(in the rows, 128 means zero)
Each path is a new rotation, seen through one point. The rows after it are directions, each followed by how far the rotation turns it, in degrees each step (0 if it stays put).
Each turn is a multiple of 5 degrees from 10 to 175, or 0.
Each row of a path follows its step; steps can be skipped.
Path 1:
step 2: [133 120 122 138 129 131 130 134 129 128 139 139 121 132 124 134 124 119
 129 126 124 131 131 121 121 132 126 132 110 130 126 129 129 138 132 124
 129 127 128 127 126 126 130 136 128 140 116 136 128 127 127 125 125 136
 123 124 133 131 127 123 122 128 129 122]
step 3: [119 122 119 137 132 132 124 135 132 134 126 138 122 132 129 130 129 126
 127 130 122 140 128 118 126 123 136 126 115 132 119 127 122 136 126 130
 119 123 121 119 130 134 121 122 133 131 121 128 136 130 120 127 122 125
 122 126 127 135 129 128 128 128 129 129]
step 5: [131 117 133 129 130 128 135 123 130 116 122 137 128 135 124 127 125 124
 131 126 129 130 126 125 120 119 128 131 118 126 126 130 123 126 129 126
 132 125 121 127 136 143 127 118 131 128 124 127 137 124 117 128 114 130
 130 122 131 135 124 126 125 137 128 129]
step 7: [132 110 131 125 129 120 138 127 132 119 127 131 123 139 132 126 130 124
 126 120 124 127 131 123 119 126 126 125 127 137 123 132 129 136 124 131
 133 125 125 133 120 131 133 135 129 130 121 132 123 118 122 133 129 127
 131 124 129 121 121 122 128 142 130 132]
step 10: [135 120 128 136 135 126 132 134 136 127 130 131 122 130 119 133 120 130
 133 128 118 131 130 123 126 129 122 121 118 130 126 133 125 140 123 131
 132 125 123 123 135 135 125 127 127 127 120 130 128 137 136 116 120 124
 132 131 137 122 129 130 132 136 134 128]
step 11: [122 123 126 131 137 141 130 132 130 131 134 127 120 128 128 129 115 129
 136 126 123 136 133 130 124 122 121 125 117 118 127 128 131 141 132 124
 129 120 124 120 140 130 131 129 126 130 120 130 138 128 127 129 127 135
 127 132 125 130 124 124 120 131 131 130]
step 13: [124 123 125 129 119 132 135 126 138 129 134 143 121 133 128 133 128 117
 136 128 125 133 127 126 121 129 132 131 115 135 128 126 119 133 130 124
 127 122 130 124 129 125 126 125 127 134 115 132 137 122 122 126 125 136
 126 124 134 124 126 117 125 130 125 132]
step 20: [137 122 135 139 125 131 134 146 136 130 131 133 123 129 129 127 112 132
 134 127 127 137 132 124 124 131 134 130 118 132 128 124 128 136 129 134
 135 120 115 126 132 123 133 131 127 126 122 132 130 129 121 129 131 126
 130 130 129 128 128 125 124 132 129 132]
step 21: [125 122 129 122 130 123 128 139 134 131 135 138 119 127 121 130 124 132
 135 127 128 134 127 123 118 127 122 124 114 130 125 127 121 143 125 125
 130 130 122 127 130 136 129 119 132 123 116 126 135 130 133 125 130 130
 126 132 129 123 132 127 130 137 136 130]
step 22: [118 127 128 133 127 134 130 132 124 123 136 133 122 125 128 137 121 125
 129 127 126 127 136 125 122 127 125 123 118 128 129 124 128 140 130 120
 124 122 120 119 132 134 139 125 126 137 118 131 129 129 126 125 125 129
 128 133 132 134 116 121 119 138 129 134]
Directions:
[126 128 130 127 129 130 125 127 129 128 129 128 129 129 127 129 129 128
 128 128 130 128 131 126 129 131 130 127 130 130 126 130 126 128 128 128
 127 127 128 130 128 130 127 126 130 125 129 126 129 128 130 127 127 126
 129 128 130 128 128 128 129 127 131 126]
160
[126 129 131 129 126 130 126 129 126 128 127 130 125 127 126 129 129 127
 129 128 129 128 128 129 127 127 128 129 128 131 126 126 129 127 126 128
 129 128 127 129 128 129 128 127 128 128 125 128 131 130 131 129 129 128
 127 128 126 130 129 127 127 128 126 130]
40
[128 129 128 127 128 128 128 125 128 129 126 130 127 130 129 129 128 125
 127 126 128 129 130 126 130 129 129 127 128 129 126 129 129 127 128 128
 129 128 128 127 125 127 127 130 127 130 128 131 129 127 127 128 132 130
 128 127 125 126 128 129 128 125 128 127]
65
Path 2:
step 2: [120 126 134 141 137 127 127 125 130 136 132 133 126 125 124 130 118 129
 130 124 126 127 124 137 129 125 125 128 121 134 125 122 128 125 125 134
 134 116 135 132 123 130 124 128 127 136 130 126 129 131 120 128 136 133
 119 125 125 121 130 126 125 121 132 125]
step 3: [129 122 129 131 138 126 118 138 129 144 131 133 134 127 126 133 133 129
 124 131 127 129 125 133 136 120 126 130 130 130 129 129 130 132 125 139
 138 125 136 126 125 122 132 132 124 134 123 131 134 134 127 129 122 134
 125 130 128 123 126 130 133 127 123 129]
step 4: [122 115 136 124 135 133 127 125 131 140 128 134 129 127 121 125 123 131
 132 131 129 131 130 135 125 117 129 135 129 130 121 133 125 133 123 129
 131 126 128 127 126 138 130 134 129 134 124 130 128 127 122 126 130 136
 136 117 132 120 126 131 132 128 128 129]
step 10: [124 124 133 117 128 122 131 127 129 138 137 139 123 134 129 134 128 128
 131 131 125 125 134 127 129 125 133 123 134 131 125 125 124 122 130 121
 129 116 136 129 123 124 137 129 127 136 128 131 134 126 129 125 130 138
 131 127 128 127 132 127 119 119 133 123]
step 12: [133 127 134 122 145 133 127 134 131 135 142 130 123 124 128 124 130 123
 130 125 131 131 131 124 131 127 127 126 121 129 128 123 122 130 135 128
 122 122 134 131 127 123 130 128 126 131 119 140 136 127 123 127 127 134
 130 116 128 125 129 125 126 130 126 129]
step 14: [136 131 129 129 135 133 134 127 129 129 137 126 132 129 127 129 125 134
 118 128 130 123 136 131 129 125 136 138 125 132 114 130 128 130 129 132
 130 119 142 130 130 118 123 129 123 131 125 134 130 130 125 126 132 126
 131 123 137 127 122 125 130 128 126 134]
step 15: [130 120 132 135 126 122 132 122 139 132 134 130 136 127 135 126 128 126
 123 135 133 126 135 128 130 118 135 133 128 133 131 124 121 138 125 133
 129 122 134 133 126 129 126 123 124 131 122 127 125 128 136 130 127 124
 136 132 136 121 120 130 123 126 130 122]
step 17: [123 131 130 135 132 118 126 129 137 125 136 130 131 128 129 130 128 134
 129 136 124 121 125 129 133 127 128 129 124 132 135 122 134 130 130 131
 136 124 122 129 135 132 133 115 120 130 123 130 130 124 129 124 124 134
 140 118 130 121 125 127 122 122 129 127]
step 20: [135 132 133 134 141 133 128 135 125 136 121 139 136 129 125 126 137 129
 123 127 123 132 130 130 129 116 133 127 129 124 123 128 125 136 125 127
 132 121 133 127 129 128 131 130 129 140 129 130 127 129 122 128 126 139
 129 127 125 122 123 129 129 131 134 123]
step 23: [131 129 127 127 134 125 134 128 125 130 134 131 132 120 130 125 113 132
 126 120 129 125 126 127 122 123 136 128 129 140 132 128 132 133 126 133
 131 121 132 138 136 133 128 125 130 135 128 131 132 124 132 132 127 130
 135 127 132 124 132 118 122 128 117 135]
Directions:
[128 127 131 128 128 130 127 130 126 128 129 129 128 129 128 131 125 126
 128 129 131 128 128 129 130 129 128 130 127 128 129 128 125 129 129 130
 128 128 130 130 128 129 126 128 130 129 127 127 127 127 126 127 128 129
 126 129 129 130 129 127 127 128 126 131]
35
[125 127 131 127 130 128 128 128 128 130 128 129 124 127 129 129 131 129
 128 127 125 129 128 128 129 127 127 127 127 127 127 129 129 127 128 126
 128 127 129 127 131 129 128 128 130 127 125 127 126 128 127 130 126 128
 126 128 128 128 126 128 129 128 128 129]
45
[130 127 128 126 129 130 126 124 128 128 128 128 127 126 126 128 129 128
 128 127 130 128 126 127 130 127 131 129 127 129 128 131 129 129 127 130
 128 127 126 129 128 128 128 129 128 129 128 130 128 128 129 129 131 126
 127 129 128 127 126 129 128 128 125 128]
40
[129 127 129 127 129 126 126 129 128 127 129 127 127 129 127 126 130 127
 129 127 126 127 129 126 127 126 126 131 129 129 127 127 125 128 129 128
 127 127 129 128 127 129 128 129 127 129 127 125 127 125 130 130 127 128
 128 127 128 128 129 129 129 128 124 126]
125
[127 125 128 128 126 129 127 129 128 127 128 128 130 127 127 129 128 128
 128 126 129 128 128 129 127 130 130 129 129 127 127 130 127 128 128 129
 130 129 130 129 128 126 129 129 129 130 127 127 127 131 130 129 125 128
 129 127 127 126 128 130 126 124 129 127]
60
Path 3:
step 0: [133 137 120 134 146 128 132 122 131 129 126 132 119 132 128 136 118 126
 130 124 134 125 119 125 128 117 134 131 128 130 126 121 123 130 127 121
 124 132 123 118 129 126 127 132 133 135 133 130 133 133 122 129 126 129
 130 125 123 137 134 126 134 125 129 123]
step 1: [135 130 124 119 126 129 136 121 134 124 131 136 124 126 137 128 129 123
 126 130 125 130 130 132 126 119 133 132 130 124 133 132 124 126 123 125
 122 126 128 130 122 139 125 120 130 128 115 120 128 131 117 119 121 132
 130 119 125 126 125 116 133 131 129 121]
step 3: [122 125 131 126 131 128 130 137 138 127 129 126 119 134 137 131 130 126
 116 132 131 127 130 119 125 128 133 128 124 132 124 117 123 128 133 124
 115 132 136 123 119 128 132 127 127 135 120 134 124 123 131 130 126 125
 131 132 123 133 126 120 140 135 125 131]
step 5: [135 127 122 123 125 130 131 132 126 126 135 132 119 120 130 122 131 125
 120 136 135 136 130 124 132 120 136 131 123 131 127 122 126 121 119 130
 114 119 123 128 129 134 131 130 124 135 138 130 132 126 127 128 125 138
 126 124 135 127 121 122 129 123 130 124]
step 8: [135 139 135 132 129 127 134 130 124 126 140 129 126 129 139 130 125 127
 127 129 136 131 129 112 128 129 126 121 129 119 129 122 121 125 127 128
 128 120 120 116 127 127 131 130 136 126 131 128 133 132 117 136 127 129
 132 122 129 134 131 129 134 134 132 129]
step 10: [132 124 133 130 130 138 125 133 121 129 138 126 132 120 138 131 129 124
 132 125 127 125 135 131 118 123 133 128 130 126 127 129 127 128 122 129
 122 124 137 122 127 138 126 127 132 122 132 127 123 134 139 136 126 129
 123 129 127 118 127 120 134 138 140 131]
step 11: [125 126 119 137 125 134 123 130 131 132 136 118 122 133 127 135 124 130
 128 124 130 132 123 125 122 130 133 114 135 129 128 124 132 127 128 139
 128 129 135 111 121 133 133 127 128 134 127 128 127 121 127 131 126 116
 134 131 124 132 128 127 133 135 126 130]
step 12: [125 126 123 127 129 119 126 125 126 133 127 122 126 124 138 120 127 133
 118 120 124 129 133 114 122 124 124 125 140 126 135 132 127 120 130 124
 124 123 131 128 121 132 127 128 133 122 135 130 137 127 127 126 136 130
 136 119 132 133 123 125 137 137 129 130]
step 14: [124 124 121 133 130 130 128 136 133 132 131 129 131 136 130 127 129 128
 121 122 130 117 132 132 130 125 143 129 126 137 129 132 140 121 121 127
 125 130 132 126 125 130 129 127 135 131 144 122 120 127 130 133 130 133
 131 127 128 121 128 130 140 136 132 121]
step 17: [128 126 126 133 130 125 131 130 127 123 121 126 131 136 138 130 125 121
 132 131 135 120 123 122 120 122 126 135 127 134 136 127 127 120 127 121
 126 118 134 131 128 121 130 127 138 121 129 120 116 129 123 121 115 135
 131 128 134 132 127 127 130 130 133 136]
Directions:
[128 126 128 126 129 126 126 128 130 127 129 126 127 128 129 127 128 128
 126 129 129 129 126 129 129 129 129 128 128 126 129 129 130 129 125 127
 127 128 128 128 127 129 128 128 125 127 131 131 129 126 132 125 129 126
 129 128 130 128 127 129 128 128 127 131]
45
[128 129 127 130 129 128 128 129 131 128 127 127 129 129 128 129 129 129
 125 129 130 127 126 128 126 126 127 125 126 130 130 128 127 130 129 127
 128 128 129 130 129 125 129 125 128 129 129 128 128 126 125 128 127 126
 130 128 129 127 128 128 130 129 129 126]
130
[129 127 129 129 127 129 129 129 127 127 129 128 129 129 131 129 127 128
 129 132 127 127 127 128 128 131 127 126 127 125 130 128 127 128 128 128
 127 128 126 129 127 129 128 125 128 128 125 126 129 128 128 127 127 128
 126 128 129 128 129 128 130 128 129 130]
155
[128 128 128 130 127 130 127 127 128 127 131 129 128 127 128 126 127 127
 129 126 130 128 129 127 128 129 128 129 126 128 129 127 130 131 127 128
 129 128 128 127 131 124 127 129 130 126 127 129 130 130 127 127 126 128
 128 129 130 127 127 128 127 127 129 130]
35
[127 128 129 128 128 125 128 130 127 129 128 127 126 126 128 131 127 128
 128 127 128 128 126 127 128 128 125 129 128 129 129 126 126 128 128 126
 127 126 126 127 128 127 127 127 129 129 129 127 128 131 128 127 128 128
 131 127 128 126 127 129 129 127 124 129]
85
Path 4:
step 2: [128 116 138 125 136 120 132 128 122 125 127 131 133 123 113 130 129 131
 122 133 124 123 127 125 117 119 131 123 121 131 135 126 133 120 129 129
 126 131 123 130 130 140 125 120 133 134 124 135 135 127 128 124 118 132
 129 128 126 123 135 127 125 133 122 128]
step 3: [127 125 135 131 132 127 134 131 128 124 125 125 129 119 123 121 135 127
 133 128 120 129 121 129 128 130 138 124 130 126 131 122 135 130 114 126
 126 127 128 131 132 128 128 139 141 137 122 123 119 128 128 125 134 137
 143 127 122 137 135 125 134 125 129 134]
step 5: [128 125 124 141 132 120 135 129 127 128 128 140 126 127 131 126 122 125
 118 126 119 128 126 130 127 128 128 120 124 134 137 136 120 122 119 126
 122 139 130 135 120 134 130 124 128 134 123 124 126 122 123 122 126 136
 135 122 122 121 130 124 130 130 126 120]
step 8: [130 121 118 137 125 130 133 137 126 125 136 130 137 126 127 120 129 118
 118 131 127 130 128 124 130 122 138 121 130 126 131 122 135 129 117 121
 126 136 136 123 128 132 128 129 132 131 134 128 126 124 123 120 123 143
 120 128 130 134 128 128 120 133 128 126]
step 12: [122 119 137 120 134 128 123 128 124 126 125 122 126 131 117 122 136 127
 123 128 125 134 125 127 120 119 134 121 128 128 128 124 125 121 134 136
 123 121 129 117 130 132 121 128 126 143 118 122 130 126 133 130 137 126
 129 131 134 129 135 128 136 132 128 129]
step 14: [130 122 129 124 131 133 130 127 128 134 122 130 132 135 130 124 125 129
 128 140 124 132 127 130 134 117 136 124 128 131 140 119 129 123 117 131
 119 129 129 139 120 140 126 135 125 128 130 124 132 133 126 132 126 132
 129 130 125 126 122 120 141 139 127 130]
step 17: [121 117 131 128 124 122 136 125 127 129 137 125 131 129 133 127 124 126
 123 134 132 121 127 129 124 120 136 132 132 130 129 123 118 123 121 125
 120 136 131 119 126 137 129 128 124 134 129 126 127 121 126 123 118 120
 120 127 136 121 130 122 141 134 128 130]
step 19: [125 125 135 137 131 138 139 123 129 122 132 120 135 130 134 124 123 118
 127 131 130 128 135 126 125 114 123 128 132 137 125 121 130 127 126 124
 127 122 129 133 124 123 121 141 131 125 130 127 139 125 119 128 125 128
 124 133 125 123 121 121 122 125 133 133]
step 20: [128 128 128 129 122 127 126 129 125 119 121 119 129 137 138 131 133 130
 120 129 124 133 119 124 127 115 125 121 121 134 135 123 136 122 121 129
 128 136 124 121 124 126 123 119 126 135 121 126 128 115 124 120 122 131
 121 132 129 122 128 119 133 127 131 126]
step 22: [132 125 139 127 131 133 121 118 124 117 124 128 129 132 125 131 124 125
 122 123 128 131 128 133 119 127 135 123 134 125 127 124 123 127 125 138
 125 123 134 125 123 133 124 136 135 134 125 137 145 127 126 127 126 126
 125 133 133 115 124 124 136 129 132 124]
Directions:
[131 128 129 128 131 127 129 126 128 127 127 128 129 128 127 131 130 128
 130 132 128 127 128 126 129 130 128 130 127 127 130 128 129 128 126 126
 128 128 128 127 128 128 130 129 128 127 128 131 128 129 130 127 128 126
 130 128 130 127 127 128 130 128 128 128]
95
[129 126 129 129 128 130 127 129 129 127 127 131 130 127 127 128 127 128
 129 127 126 125 130 127 128 127 128 126 127 126 127 129 127 130 128 128
 127 129 127 130 125 127 129 128 128 127 130 126 130 127 130 126 126 127
 127 130 128 126 128 129 126 128 129 128]
125
[127 130 127 129 127 126 130 128 128 128 129 129 129 126 127 128 129 127
 130 125 127 130 127 129 127 129 127 128 126 127 129 126 128 128 125 128
 129 131 129 127 129 128 129 126 128 130 126 126 130 127 129 127 128 129
 128 130 131 126 128 128 130 127 129 127]
145
[127 127 129 130 126 129 128 126 131 130 129 127 128 127 129 127 130 129
 128 128 128 131 128 126 128 130 128 129 127 127 128 126 127 130 127 127
 127 128 129 132 128 127 126 132 128 127 127 128 129 130 128 128 127 129
 126 129 129 132 128 128 128 128 127 127]
140
[129 127 126 128 129 130 126 128 129 130 127 127 129 131 128 126 126 128
 129 125 128 128 130 130 128 129 129 128 128 124 129 131 129 128 128 127
 128 130 127 127 127 129 129 129 128 128 129 130 128 130 128 129 127 131
 126 126 129 127 128 127 130 129 130 127]
45
[126 128 125 127 127 128 128 129 127 128 126 128 129 129 127 125 128 131
 128 129 126 128 129 125 128 128 128 129 128 129 129 126 125 127 126 128
 129 129 129 128 129 130 129 126 129 126 128 127 127 129 128 127 127 128
 127 128 127 128 130 124 128 127 125 126]
120
Path 5:
step 0: [128 122 127 124 128 131 129 134 120 128 136 124 134 127 130 127 133 129
 121 126 138 139 127 136 124 123 130 122 139 124 130 120 119 123 125 138
 128 125 125 135 132 140 127 121 127 121 120 123 128 128 129 126 130 125
 126 124 139 123 133 120 128 126 133 132]
step 3: [123 132 130 127 132 132 131 127 131 131 131 118 131 127 118 135 129 135
 125 129 123 132 127 122 127 122 127 126 128 137 133 139 124 134 145 133
 122 130 126 133 132 118 120 138 131 124 127 126 125 126 135 128 132 127
 134 121 138 124 129 131 133 127 121 127]
step 4: [132 127 121 126 140 128 124 129 129 125 123 131 125 132 122 128 129 120
 121 127 127 117 125 124 134 125 132 127 136 139 119 136 119 132 131 127
 127 131 127 127 130 126 133 129 123 121 127 133 124 120 134 133 132 136
 138 122 116 122 135 128 123 135 124 125]
step 9: [119 127 134 119 121 126 132 132 124 123 122 130 123 126 124 126 123 117
 130 128 129 131 126 131 133 132 128 120 121 123 126 119 119 114 136 136
 123 125 135 127 122 129 128 125 125 130 129 125 128 133 121 124 129 131
 136 126 115 131 134 132 128 136 122 123]
step 10: [119 119 126 121 125 131 124 120 126 123 139 120 133 130 126 131 119 133
 128 127 129 128 126 118 130 135 132 124 130 122 135 126 128 125 119 132
 126 117 127 134 127 135 124 133 128 119 132 119 135 130 127 122 134 127
 134 132 129 132 126 126 126 141 126 127]
step 11: [123 127 137 128 133 124 124 126 138 127 133 122 128 142 134 128 125 134
 131 130 128 129 127 122 130 129 131 135 123 128 126 131 119 127 129 133
 134 119 129 122 123 127 119 129 136 121 118 133 135 132 130 132 126 124
 128 121 124 127 127 128 123 128 114 138]
step 14: [126 127 125 135 124 126 140 126 136 125 131 136 128 118 136 134 129 131
 131 131 123 114 125 126 133 135 139 128 133 134 122 131 119 123 133 120
 132 127 122 125 128 120 128 126 127 129 128 132 122 124 120 134 121 131
 128 127 121 126 127 132 136 135 128 125]
step 16: [135 135 135 134 121 126 130 118 121 126 121 134 135 131 130 125 125 135
 131 118 118 125 129 133 122 117 125 125 127 133 132 122 122 130 140 129
 126 131 124 125 127 136 128 125 133 122 131 129 128 117 128 125 129 128
 131 131 117 126 127 128 125 126 124 139]
step 20: [116 125 129 127 129 127 129 129 126 133 131 128 133 138 130 136 123 128
 121 132 125 126 135 126 124 130 120 137 126 126 124 127 126 128 127 127
 128 134 124 132 117 130 139 139 129 127 130 133 136 133 127 131 135 127
 133 132 134 138 128 123 122 134 142 122]
step 21: [127 120 125 135 120 121 130 129 135 128 130 133 123 133 131 136 129 133
 130 131 126 128 131 120 119 129 120 138 124 127 130 125 127 126 136 131
 124 131 136 131 124 122 138 130 137 127 131 125 134 124 136 130 128 126
 136 121 132 131 130 141 131 125 115 127]
Directions:
[128 128 129 130 127 127 128 129 129 127 129 128 126 129 130 128 130 127
 128 127 129 128 130 127 127 127 128 128 131 127 129 129 131 129 127 130
 126 127 129 129 127 130 128 127 129 129 130 126 128 126 129 128 130 127
 129 130 128 124 125 128 129 130 128 130]
135
[128 125 129 127 128 127 127 126 128 128 129 127 129 128 127 128 128 128
 128 127 126 129 129 132 126 127 129 128 126 129 131 129 128 130 129 128
 127 128 129 130 128 126 129 129 127 126 127 127 127 130 130 130 130 126
 126 127 127 129 124 128 127 127 129 127]
145
[126 127 130 129 127 129 128 129 128 130 127 129 130 127 126 128 127 128
 129 127 128 130 128 126 130 124 128 126 130 130 125 127 127 128 127 126
 128 127 126 130 130 128 130 130 127 127 128 127 128 129 128 127 129 127
 129 130 128 130 128 128 130 129 128 131]
110
